One turn moves every row onto another: examples first, then more rows asked:
Q_223: [ -4   1   4 -10  18  -9 -12  22  -3   4 -40  36 -17   8  -6   2 -17  23
  19]
Q_256: [ 30  13   6   2   7   3 -21  -2 -16  19 -21  14 -13 -20 -13 -27 -14   5
  13]
Q_136: [  0 -22  24  10   2 -16  20  15  11   0  -8  23  15   3  12 -12   4 -17
   1]
Q_272: [  0  15  -6 -10  -2 -11  -6  -1  22  16 -41   2 -26   6  -6   2  -6   7
  19]
Q_732: [ 26   7   1   2 -20  -6 -26  26  -9 -14  -9   5 -40   1 -19   0  -6  10
  -7]
Q_329: [ 15   3   0  -1 -16  -9 -22  34  -5 -17 -16  13 -41   8 -17   9  -7  15
  -5]
Q_933: [  9 -23  26   6  -7 -22  12  12  -2  -9   4  19  11  17  13  -6   7 -10
 -15]
Q_553: [  4 -30  18  10 -13 -34   1   8  -6  -2  -6  39  15  -4   9   4  -4  -4
 -12]
Q_605: [ 37  12   7  -2   0  -3 -28  -4 -28  11 -11  10 -17  -7 -12 -21 -11  12
  -1]
Q_790: [  2 -24  25   5  -3 -22  16  16   3  -8  -2  23  12  17  13  -4   5 -10
  -9]
Q_943: [ 14 -27  19  13 -16 -31  -2   1 -10   1   0  33  16 -11   8  -4  -3  -8
 -15]
Q_150: [  0 -29  17  13  -8 -30   5   8   1   3 -12  41  18 -13   9  -1  -5  -9
  -3]
Q_600: [  0 -31  18  11 -10 -32   3   9  -1   0 -10  42  16  -7  10   3  -5  -5
  -7]
Q_57: [ -2  13  -6 -14  -4 -16  -8   2  18   9 -39   4 -29  17  -4  10  -5  12
  14]
Q_182: [  3  12  -5 -16  -9 -19 -12   0  11   5 -32   1 -31  24  -4  12  -4  16
   6]
Q_586: [ 18   3   7 -13   2 -15 -26  13 -27  -6 -17  23 -23  22  -7   4 -12  29
  -7]
Q_325: [  1   5   4  -4  21  -1 -10  16   0  15 -42  32 -14  -9  -8 -10 -18  13
  27]
Q_737: [  0   3  -3   2  -3  -3 -12  40  13  -8 -33  21 -36  -4 -17   6 -11   9
  15]
Q_239: [ 15 -20  26   8  -9 -20  11   7  -4  -5   7  15  12  10  11 -12   7 -14
 -15]
Q_506: [ 27  12  -1  10 -13   4 -20  21   1   1 -17   4 -34 -24 -22 -15  -8  -3
   8]
Q_967: [ -2 -23  24   6   1 -19  19  17   9  -5  -7  25  13  11  13  -6   4 -12
  -3]
Q_368: [ 13  14  -4 -15 -14 -19 -17  -5   4   4 -25  -4 -31  23  -5   9  -2  15
  -1]
Q_902: [ 17  20  -5  -6  -9  -8 -13 -13  12  20 -29  -9 -26  -3  -8  -9  -4   1
  13]
Q_941: [ 10 -29  19  11 -15 -33  -1   4 -10  -2  -2  36  15  -5   8   1  -3  -5
 -15]
Q_746: [ 17 -18  25  11  -7 -16  12   4  -2   0   6  13  14   3  10 -18   7 -19
 -11]
Q_117: [  4  -1   6 -14  11 -14 -18  21 -15  -4 -30  32 -21  21  -5   8 -15  30
   4]
Q_444: [ 32   7   8  -8  -2 -10 -30   2 -32   1  -9  14 -21  10 -10  -9 -11  22
  -9]
Q_916: [  6 -19  24  12   0 -14  19  10   9   4  -5  20  16  -3  11 -18   5 -21
   0]
Q_921: [  5 -28  17  15  -9 -27   4   5   0   6 -10  38  19 -18   8  -6  -5 -12
  -3]
Q_249: [  8  18  -6  -7  -4  -8  -9  -7  19  20 -36  -3 -25  -2  -7  -6  -5   2
  19]
Q_784: [ 32  11   0   7 -19   0 -25  20  -7  -6  -9   2 -36 -13 -21 -10  -6   3
  -2]
Q_582: [ 10 -26  18  16 -11 -27   2   1  -3   7  -6  35  19 -20   7  -8  -4 -13
  -5]
Q_724: [  6   6  -3   7  -2   2 -11  34  15  -1 -33  17 -33 -18 -19  -4 -11   1
  20]
Q_559: [ 23  20  -4  -8 -14 -11 -17 -14   5  15 -22 -12 -28   4  -8  -6  -2   4
   4]
Q_930: [  5   2  -1  -1  -9  -8 -16  39   5 -15 -26  19 -39   6 -16  11  -9  15
   5]
Q_296: [ 15  10   5   1  16   3 -14   6  -5  21 -34  23 -12 -21 -11 -22 -17   6
  25]
Q_94: [ 16  10  -2  10  -7   5 -15  27  10   3 -26  10 -32 -25 -21 -13 -10  -4
  17]
Q_3: [ 13 -18  25  12  -3 -14  15   6   4   3   1  15  16  -3  10 -20   6 -21
  -5]
Q_937: [ 20  17  -4 -12 -16 -15 -19 -11   2   8 -20 -10 -30  15  -7   1  -2  10
  -2]
Q_614: [ 14 -26  19  15 -14 -28  -1   0  -7   5  -2  33  17 -17   7  -8  -3 -12
 -10]

Q_933 -> Q_239
Q_296 -> Q_325
Now find these:
Q_724 -> Q_737
Q_272 -> Q_57
Q_941 -> Q_943

One turn moves every row onto another: examples first, then more rows asked:
Q_100: [ -4  27  12   1  -3 -11  17  13  10  -3 -12 -11  -7  15 -20 -15  42   3
  18  18  -7  -8  15]
Q_970: [-24 -11 -15   7  25  10   6   3  15 -28 -28   3  19   2  13 -28   1  -4
  -9 -26   9 -16  -8]
Q_589: [  6  21  20   4   5 -15   4  19   3  -3 -11   4 -19   8 -27  -1  24  17
   2  19   7  -5  24]
Q_333: [  4  22  20   1  -4  -4   9   1   6  -9 -17  -1  -5  16 -31  -2  33  13
  -1  30  -8 -11  24]
Q_971: [-17 -15 -10   1   7  12  -1  -7   6 -36 -27   5  19   0   0 -17 -15   4
 -25 -20   7 -18   9]
Q_461: [-30 -12 -13  -6  14   3  11   8  11 -25 -21  -8  18  -6  22 -28   4  -9
  -4 -28   4 -16  -8]
Q_146: [-23 -20  -1  -5  34  11   7  -1  13 -24 -30   7  22  -2  27 -16   8  -1
 -19 -12   0 -20 -17]
Q_619: [-21 -18  -5  -1  18  11   8   1  10 -24 -35  14  25  -7  34 -10   0  -3
 -18  -7  -7 -10 -10]
Q_227: [ -2  18  27 -12   5  -8  16   8   8  -1 -15  -5  -3  11 -10   0  47   7
   4  33 -16 -13   9]
Q_115: [-22 -24   7 -18  21   9   7  -4   5 -26 -27   4  22  -7  27  -6   1   1
 -28  -6  -6 -23  -9]
Q_13: [-23 -11 -18   8  12   9   9   6  12 -26 -31   9  21  -5  26 -22  -4  -7
  -7 -19   1  -7  -6]
Q_475: [  4  14  32  -8  15 -17   8  19   2   3 -13   3 -17   2 -10   7  34  16
  -1  30  -1  -9  13]
Q_888: [  5   9  29  -3   0 -14  12  14   7   6 -14  -3 -10 -15 -22   1  38  -1
  -4  32  -6  -8   6]
Q_390: [  2  14  19   4  -4 -17  14  20  10   6 -11  -8 -11 -14 -25 -10  38  -4
   7  21  -1  -5   7]
Q_213: [-16 -17  -5   4  25  17   0  -8  11 -34 -32  13  21   4   6 -15  -7   6
 -28 -12   7 -18  -3]
Q_175: [ -2  21  19  -1  11 -22  12  28   5   4  -9  -4 -18   3 -12  -7  36   8
  14  15   5  -5  12]
Q_271: [  7  13  21   7  -8 -13   8  13   7   0 -13  -2 -11 -11 -36  -4  29   1
  -3  26   0  -5  15]
Q_317: [-16 -15 -12   8  11  14   3  -4   9 -31 -35  18  23  -3  17 -12 -12   1
 -22 -10  -1  -9   1]

Q_589 -> Q_175
Q_333 -> Q_100
Now find these:
Q_390 -> Q_888
Q_115 -> Q_971
Q_213 -> Q_970
Q_13 -> Q_619

